[179  70 143 145] = K_814
[148  69 152 181] = K_753
[124 117 142 144] = K_401
[107 130 145 147] = K_460
[ 99 133 141 142] = K_443
[181  69 148 151] = K_797
[162  82 141 143] = K_547
perm: [143 145  70 179]	K_814
perm: [ 69 148 151 181]	K_797

[123 112 128 122] : K_460
[134 103 121 129] : K_547
[137 138  78 145] : K_401
[135 114 144 142] : K_443
[136 117 156 135] : K_221
[129 133 103 121] : K_797
[123 128 123 112] : K_235
[124 125 164 137] : K_647
perm: [103 121 129 134]	K_547
perm: [129 121 103 134]	K_547
perm: [128 123 112 123]	K_235

[133 128 132 121 122 118 125 139 134 126 129 134 132 122 130 134 153 127
 123 109 124 126 137 134 126 116 125 126 126 128 130 123 122 113 142 130
 131 118] -> K_753
[131 137 148 123 140 134 120 128 129 133 139 123 102 132 134 125  94 116
 127 138 136 140 133  86 132 146 132 135 138 130 132 122 128 119 128 126
 120 124] -> K_647
[128 126 109 125 121 133 116 126 116 141 105 129 121 133 125 123  93 128
 127 120 105 128 130 140 139 153 122 127 116 131 132 119 126 108 123 140
 136 129] -> K_814
[128 130 133 134 133 142 117 131 124 132 129 121 129 124 137 120 159 144
 125 113 148 134 131 135 119 117 122 129 139 130 131 139 136 129 125 133
 118 127] -> K_460
[128 130 121 128 127 126 126 130 132 122 125 124 122 125 122 133 139 126
 131 134 137 118 116 109 133 113 126 129 153 132 134 132 123 123 126 142
 118 130] -> K_547
[130 137 152 134 123 129 133 130 135 123 106 132 150 125 123 129 137 132
 125 133 106 137 139 151 125  97 123 123 136 135 131 136 136 130 127 122
 146 129] -> K_401
[116 130 125 140 140 139 123 126 128 122 141 105 132 121 126 153 128 129
 119 116 128 127 127 136 121 123 133 131 105 120 109 126  94 129 116 108
 133 125] -> K_443
perm: [118 131 130 142 113 122 123 130 128 126 126 125 116 126 134 137 126 124
 109 123 127 153 134 130 122 132 134 129 126 134 139 125 118 122 121 132
 128 133]	K_753
perm: [ 94 105 105 108 109 116 116 116 119 120 121 121 122 123 123 125 125 126
 126 126 127 127 128 128 128 129 129 130 131 132 133 133 136 139 140 140
 141 153]	K_443
perm: [129 136 140 123 108 126 119 132 131 116 127 122 153 139 140 130 128 105
 120 127 128  93 123 125 133 121 129 105 141 116 126 116 133 121 125 109
 126 128]	K_814
perm: [129 146 122 127 130 136 136 131 135 136 123 123  97 125 151 139 137 106
 133 125 132 137 129 123 125 150 132 106 123 135 130 133 129 123 134 152
 137 130]	K_401

[118  90 129  89 142 120  98  86 117 138 127]  K_234
[125 105 146 129 124 133 131 103  96 128 108]  K_881
[139 128 149 123 151  97  83 124 153 181 125]  K_797
[123 149  83 125 128  97 139 153 181 124 150]  K_460
[144 164 140 128 138 158 105 166 146 132 154]  K_647
[143 166 135 128 138 154 107 168 150 131 156]  K_547
[143 167 130 128 138 150 108 170 155 131 157]  K_235
[135 152 120 127 133 133 120 155 153 129 148]  K_401
perm: [125 181 153 124  83  97 151 123 149 128 139]	K_797
perm: [125 108 129 133 131 146 128 103  96 105 124]	K_881
perm: [150 124 181 153 139  97 128 125  83 149 123]	K_460

[133 134 121  77 150 137] : K_753
[134 120 136 150  77 132] : K_814
[150 120  77 136 133 134] : K_401
perm: [ 77 120 133 134 136 150]	K_401
perm: [ 77 121 133 134 137 150]	K_753
perm: [ 77 150 137 133 134 121]	K_753
perm: [134 150 120  77 136 133]	K_401
perm: [120 150 134 136  77 132]	K_814
perm: [136 133 134 150 120  77]	K_401

